A single turn carries every row of the set below to another of its rows. Some are shown first; where does it send the rows asked next?
viril: [  7 -14 -19  14  34  -5   9 -14 -13 -21   8   7  27  -2   8]
Zama: [  5 -34   5  35   4 -22  -2  -4   3 -10  11  -4  -3  -3 -10]
ren: [ 23 -16 -14  38  18 -16  14   3  -4 -10  24   4  20  -1 -20]
galo: [ 15 -21 -15  38  14 -10  15   7   2  -5  21   3  15 -11 -23]
Kuv: [  7  -9 -15  23  10 -21   6 -24   5  -7   3  -2  26  -8  18]
nugu: [ -5   4 -28  24   4  -5   7  -5  -7 -20   6 -13  18  -4  10]
Vupi: [  8 -15 -12  23   6 -24   9 -28   0 -19   6  -7 -11 -13   5]
guson: [ -1 -13   0 -10  19   3   7   5   8 -12  -5  -2   6   5  -7]
gitul: [18  3 -6 26 32  7 11 11 -1 -3 21  2  4  5 -7]
Saz: [ -2 -38  -1  34  14 -18   2  -7   1  -6  17  -9  -6  -3 -11]
Zun: [ -7 -18 -16  10  32   0  14  -6   5  -3  -6  -2  -5  11  14]
gege: [ 14   3 -19  25  25  10  14  12  -5  -3  18  -1   7   6   4]
gulun: [  3 -24   9  17  36  -9   3   8  -7   1  12   3  12   8  -9]
lig: [ 22   0 -21  14  19   8  18 -18  -9 -24  15  -6  15  -3  -3]
kire: [ -7 -29 -19  14  13 -17   0  -5   2  -4 -17  -9   5  12  -3]
Vok: [  9 -14 -21  -7  14  -3  22  -9   5  -5   7 -18   8  14  -2]
ral: [ 22 -11 -11  42   1  -6   5  -7  13  -6  23  -5  -6  -6  -7]
basu: [ 21 -13 -29  43  10 -14  12 -17  -4 -17   0  -5   7 -11   7]
zazu: [ -2 -14  12  22  20  -6  -3  -4  10  -1  14  -8 -14   7   1]
Pozif: [ 23  -6 -14  20  -3 -12  10 -18   1 -23   1  -7  23 -12 -13]
tise: [  1 -19   6  17  34  -5   5   7 -13  -6  18   0   9  -1 -17]
tafuv: [  6  -8 -10  18  18 -18  -4  -1  20 -13   5   0  22 -10 -28]
Guse: [ 20 -11  -8  47   6 -10   2  -5  19  -9  15  -2  -8   4  -5]
vimet: [  4 -24   1  11  29 -11   6  10  -5   3   4   1  20  17  -5]
sugep: [ 14  -6 -35  35  22   3  18  -5   2  -5   4  -9  26   1   0]
pel: [ 11 -14  -6   1  18 -26  24  -4   8 -25  -4  -5   2   7   7]
zita: [ -8  -6 -23  13  30   4   1  -8  -3  -9  -2  -2   0  11  15]
zala: [ -6  -8   8  10  14  -6   4   1  12   0  11 -14 -13   7   2]
Sipa: [ 21 -10 -12  33  -2  -6  10 -15   9  -8  25 -10  -5 -13   4]
Kat: [  5 -12 -21  30  22  -1   0   2  32   1  -1  -6   3  -8 -10]
timam: [  2  -3 -17  13  29   4  14   8   6 -13  -1  -6  27  15  -8]
zoz: [  9 -16 -20  26  42  -4   1 -18   2 -15  13 -12 -14   4   2]
pebap: [  5 -32 -22  37  35 -16   2   1  11 -15  -7  -4   1   2  -4]
devi: [  9 -14  13  24  26  -3  -9  -6   3  -3  11  -4 -13  12   2]
Kuf: [ 24   6  -2  27  27   0   6   4   7  -3  20   7   9   8 -11]
kured: [ 11 -17 -19  10  37   0  17  -9 -14 -20   3   4  14  13   6]
zotar: [ 22 -23 -10  12  34  -9  -8 -19 -13 -18  11  -3   5  -4 -14]
Dur: [-11 -23  -8  17  11 -22   8  -8  16  -2 -18  -4   4   3   3]
fipi: [ 22 -15 -19  38  15 -19  15  -2  -8 -18  21   4  25   2  -5]
Kiru: [ 17 -14 -25  10   4   1   3   2  -9 -13  -8  -7  21  14   3]
numo: [ 26   3 -16  14  19   4  18 -17   6 -23  11  -2  13 -16   4]
kitet: [ 10 -31   9  24  -1 -28   2  -5   3 -15   4  -5   2  -5  -3]
Tanil: [  5 -21   4  -4  10 -16   2 -21   8 -10   0  -2  -5  -1   0]
sizuv: [ 10 -16  -9  10  12 -10  20  -9   6  -8  -4  -4   0 -22  20]
Ganod: [  8  -8 -17  14   0 -13  11 -11  23  -6  -9 -20  -7   0  -7]
Tage: [ 22 -15 -11  15   4 -22  19 -11  11 -25  -4  -9  18 -14 -14]
laka: [  2  -4 -11  22  -8 -12   7 -12  18  -8  -8 -13   3 -14  -6]
Reri: [ 17   3  -8   9  20   2  -8  -6   4 -21  12  -3   0 -15 -20]

zotar goes to Reri
timam goes to sugep
Now these:
Tage goes to Ganod
Saz goes to devi
sizuv goes to pel
vimet goes to gege
Pozif goes to laka
zazu goes to gulun

A single turn carries every row of the set below to another of its rows. Some are shown first; where does it send the rows asked next?
litul: [-17 -32  -3 -13   0  17   2  10  -2  18 -15  -1 -26  11  -6  25 -36]
zotin: [ -7 -23   5   3   6   5 -23   2  -7  -1  -8  -4 -37 -38  -8  31 -19]
Nabo: [-31 -16  -6  -3   6  10  -2   1   8   8 -25 -14 -13  -8 -12  24 -39]
fip: [ 14  -6 -30  -9  -5   9 -17   0   0  16 -13 -25  -4 -14   2  21 -36]
Tunil: [  2 -27  -1 -33   9  17   6 -10   8  14 -18   8 -22 -17 -14  39 -18]
zan: [ 11  -7 -34  -4  -7   8 -13  11   2  21 -17 -22  -7 -17   6  27 -37]
zotup: [  1 -25  -3 -34  11  15   7  -9  10  12 -16   8 -21 -14 -15  38 -18]
Zava: [-12 -32  -7 -18   0  15   7  10  -4  11 -14  -6 -35  12  -5  20 -33]
beg: [ -4 -24   2   2   6   4 -24   1  -6  -3  -7  -6 -38 -36  -7  30 -16]
meb: [  9  -5 -28  -5  -5   9 -18   4   3  23 -15 -21   1 -15   3  26 -39]
mela: [ -5 -23   6   3   6   6 -25  -1  -7   0  -7  -6 -32 -36 -10  30 -20]
nibab: [-25 -14  -9  -9   7   8  -3 -12   5  -5 -17 -23 -16  -6 -13  15 -35]
taped: [ -4 -22   7   5   5   5 -23   9 -13   2  -9  -8 -39 -32  -9  30 -19]
bemid: [ 16  -2 -25  -2  -6   9 -15  -2   0  19 -13 -26  -5 -17   2  19 -38]
mutok: [ 17  -5 -32  -4 -10   5  -9   3   2  16 -16 -26 -14 -18   5  20 -37]
miviz: [-28 -19 -17  -4   3   6   6   9   8   4 -29 -14 -25 -12  -8  23 -37]
sebi: [ -5 -24   4   1   7   5 -24  -2  -6  -3  -7  -8 -35 -38  -9  29 -19]
nat: [ 13  -7 -31   0  -9   4 -12  10   3  22 -19 -20 -11 -20   5  25 -39]
Vuras: [ 11  -6 -24   2  -7   5 -15   3   3  22 -17 -21  -2 -19   3  25 -40]
ril: [ 18 -23  -9 -22   9  22   6   0  -1  25  -9   4  -2 -25 -10  31 -18]
dukuz: [ -3 -22   9   3   6   7 -26   4 -12   0  -7 -12 -35 -29 -11  28 -18]
Suker: [-11 -28  -4 -21   2  18   2  -2  -4   7  -8 -10 -30  14  -9  17 -33]
Gon: [ 20 -22 -10 -26  10  22   6  -5  -3  19  -8   0  -1 -23 -10  29 -17]
Rin: [  2 -27  -2 -34  10  16   6 -10   8  10 -17   6 -23 -15 -15  37 -18]
Kure: [ -3 -23   5   1   5   5 -25   6 -14  -1  -8 -11 -39 -29 -10  27 -18]
vofol: [-22 -15 -21 -10   6   5   6   0   6  -7 -22 -21 -30  -8 -10  15 -33]
bipat: [-15 -29   3 -15   1  18  -1  -1  -3  14 -10  -7 -19  16 -10  20 -35]
Fir: [ 19 -25 -14 -24   6  19  10   5  -2  23 -12   4  -9 -26  -7  30 -16]
guk: [  1 -26  -2 -34  10  16   7  -9   8  14 -17   8 -22 -16 -15  38 -18]
Tefud: [ -5 -21  10   7   5   7 -25   7 -12   4  -8 -10 -35 -31 -10  31 -19]
fiz: [ 22 -23 -15 -27   8  20  10  -3  -4  17  -8  -1 -11 -25  -8  26 -15]
Dol: [ 14  -6 -35 -10  -6   8 -12   7   0  18 -16 -24 -12 -14   4  23 -35]

Fir goes to fiz
dukuz goes to Tefud
Now these:
Dol goes to fip
Suker goes to bipat
nibab goes to Nabo
nat goes to mutok

